128 stands for zero in the data rows.
Here are some numbered points:
[135 143 210 115 143 132 140 116  97 153  92 113 155 168  59 157 105  98
 136 132 137 147 150 119 136 109 144 131 103 126 109 163] 0
[118 170  70 166 134 150  68 173 152 120 166 145  86  93 146 132 135 145
 133  81  87 118  87 164 136 167 113 119 126 125 143 101] 1
[105  92 134 146 218 132 120  78 126 169  87 136 145 128 150 162 127 134
 204 165 139 129  98 102  84 141 105 127  88  27 100 165] 2
[124 109 162 103 148 122 141 136 148 152 138 136 147 158  88 147 116  99
  79 133 151 118 119 130  82 139 154 179 164 171 149 104] 3
[149 100 210 141 139  97 168 121 140 165 103 142 161 164 120 122 163 176
 100 159 117 142 150 124 130 100 114 119 107  83 119 164] 4
[165 161 156 160 117 119 151 139 137  96 172 144 112  89 169  95 159 147
 146 197 110 148 149 158 109 125 150  96 151 140 180 101] 5
[143 110 129 191 208  94 169 111 124 132 166  88  79 105  94 120 178 130
  84 126 173 111  84 116  77 175 150 157 180  98 187  75] 6
[131 175 178  87 182 163  71 134 108 189 122  88 135 180   0 164 108  96
 133  57  92 118 125 125 149 117 103 153  86 108  94 198] 7
[148 109 138 164 201 107 168 113 119 142 152 105  74  93 126 121 174 131
  84 139 176 109  89 142  56 179 167 164 191 133 197  61] 8
[114 104 167 164  89 100 191 101 130  90 114 119 120 128 127 110 137 126
  95 169 157 106 146  71 171 117 142  97 132  95 133  99] 9
[148 145 136 137  73 130 162 120 115  78 167 107 185 112  97  99 145 100
  66 182  88 127 194 126 193  47 137  72 118 120  79 126] 10
[148 122  80 147 150 125 108 137 133 125 181 129 128 113 127 114 136 116
  74 125 134 137 114 179  88 149 158 171 165 165 167  80] 11
[139 149 157 176 146 137 118 135 130 114 171 148  94  94 135 112 156 171
 104 115  69 138 134 191 142 125 124 128 137  96 144 136] 12
[129 153 150 184 189 161  70 155 136  98 133 125  80 150 101 137 150 173
 157 105 125 175 115 129 113 112  69  81 117  54 162 194] 13
[ 97 150 115 178  73 142 133 134 174  67 162 151 160 147  66 143  81  94
  78 133  82 104 135 124 195  67 136  79 118 100 115 111] 14
[107  67 119  79 133 132 160  93 135 133  73 143 115 142 156 130  97 141
 197 124 154 121 120 109  96 156 136 179 133 133 147 136] 15
[119 136 103 103  71 133 152 128  95 119 125 115 131 111 121 123 108  93
 116 109 141 107 156 101 161 120 143 131 146 170 116 105] 16
[130  83  98 156 133  80 144  93 141 158  96  82 132 136  95 140 134 111
 177 136 160 121 108  65 120 170 100 112 117  80 107 125] 17
[136 156 128 185 184 171  65 161 120  98 142 109  83 135 102 132 158 168
 165  94 122 182 127 134 119 114  77  73 109  50 155 188] 18
New points follow, each followed by the numbers of its three nearest points above, nearest first.
[121 161 179  95 167 150  85 129 121 169 123 103 132 175   0 163 105 103
 115  68  91 113 117 118 158 112 100 150  94 109  83 190] ~ 7 0 3
[ 82  92  74  78 126 135  83 118 171 145  51 178 117 132 251 135  92 156
 255 152 170 127  81 116  68 182 109 153 121 151 153 137] ~ 15 2 17
[ 93  99 131 124 177 156 167 148 130 155 107 129 101 125 134 147 147 136
 156 100 166  99 131 107 104 184 146 131 104  97 153 112] ~ 15 17 3
[136 152 212 131  93 128 125 158 168 137  93 164 102 180 146 120 130 185
 155 158 138 119 141 121 134 107  82  57 104 120 141 162] ~ 4 13 0
[158 136 203 133 127 120 133 167 154 134 119 175  63 114 200 118 148 194
 130 165 134 137 113 169  50 155 101 105 169 155 186 108] ~ 5 12 8
[123 136 101 102  70 140 144 136  89 127 125 112 127 107 121 123 105  94
 124 103 140 109 166 104 155 134 144 141 146 183 129  99] ~ 16 3 9
[160 158 127  97 102 132 116 157 103 135 115 107 122 129 113  89 138 125
  99 152 130 136 185 112 143  88 111  82 118 158 135 144] ~ 16 10 0
[102  95 128 138 217 139 112  83 130 163  90 143 145 126 146 162 117 137
 193 155 122 119  96 116  82 137 103 134  96  35  98 162] ~ 2 17 15
[ 96 154  70  43 114 159 105 108  84 122  97 126 164 141 152 128 101  97
 174  81 128 129 152 117 182 109 150 161  80 161  67 168] ~ 16 15 0
[104 157  60  81 105 121 139 115  87 100 146 110 172 130 126 158  92  56
 126 111 166 135 131 103 160 147 174 162 137 237  81 112] ~ 16 3 11
[160 144 223 135 124 117 124 173 148 140 120 183  73 123 211 116 151 204
 118 171 130 135 121 169  53 146  97 100 161 160 179 112] ~ 5 12 4
[ 96 139 122 184  86 145 131 131 176  80 159 144 174 161  41 155  75  87
  76 133  77 109 140 126 196  62 142  76  98  75 107 122] ~ 14 10 9
[139 154 206 135 100 128 120 161 149 145  93 151 109 172 152 123 146 188
 150 152 148 126 135 109 132 106  83  62 103 120 136 159] ~ 4 13 0
[209 190 200 214 125 128 143 197 166 121 198 110  92 173  96  39 179 141
 141 183 134 160 181 179  93 104 169  74 130  85 255 122] ~ 5 12 13
[165 130 107  80 179 150 157 102  95 127 123  83  98 106 122  99 158 119
 204 140 138 158 162 143  99 148 137 134 120 113 153 172] ~ 15 17 5
[135 151 166 170 153 149 121 144 127 122 167 161  93  91 140 121 159 179
 101 109  58 131 137 195 144 123 122 124 126  89 141 146] ~ 12 1 5
[ 89 162 112 175  81 152 132 135 162  77 162 144 162 133  66 152  89  92
  92 128  73  95 144 119 209  71 128  59  96  81  96 123] ~ 14 10 9
[138  78  65 146 145  85 187  73 102 148  99  69 114  71 170 131 170 107
 219 159 180 131 118  74 115 210 149 123 113 107 120  94] ~ 17 15 2
[157  79  63  31  70 122 145 119  94 136 113  70 146 102 117  96 113  85
 110 107 119 124 177 119 147 122 121 165 129 175  78 138] ~ 16 15 3
[129 163 158  89 175 151  81 135 113 176 125  90 128 165   4 159 111  93
 131  68 100 120 119 122 144 126 101 153  93 112  94 186] ~ 7 0 3
[139  69 207 132 146  86 169 101 151 158  97 152 162 170 129 130 147 187
  98 159 122 140 129 115 120  95 102 149 124  80 115 168] ~ 4 0 9
[125 142  70  85 181 192 100 125 107 149 104 142 135  68 165 144  90 111
 213 150  50 133 165 180  91 112 114  90  70  61  93 172] ~ 2 18 12
[114 159  66 178 128 148  68 173 161 113 169 150  84  84 151 138 132 146
 134  84  82 122  82 161 131 160 102 110 123 105 140 101] ~ 1 12 11
[120  75 104  79  43  99 161  86 118  77 105 128 143 119 160 124  86 112
 122 137 154 139 133 100 144 117 140 184 182 200 115 110] ~ 16 15 3
[128 141  31  93  93 124 103 159 156  82 188 138  99  72 206 108 134  88
 101 133 172 120  84 152  75 184 139 157 213 248 161  46] ~ 11 1 16
[121 145  92 112  65 129 159 123  95 113 125 108 138 114 120 123 113  93
 131 122 140 116 162  99 175 119 139 118 140 171 111 116] ~ 16 9 10
[125 115 189  98 140 112 143 141 111 164 116 138 138 149 140 116 172 160
  81 106 175 128 117 114 111 141 113 172 167 171 140 131] ~ 3 4 16
[135 128  52  82 109 150 125 149  83 169  80 122 143  81 170 131 133 110
 144 106 103 129 146 131 140 164 129 103  77 156  82 112] ~ 16 1 15
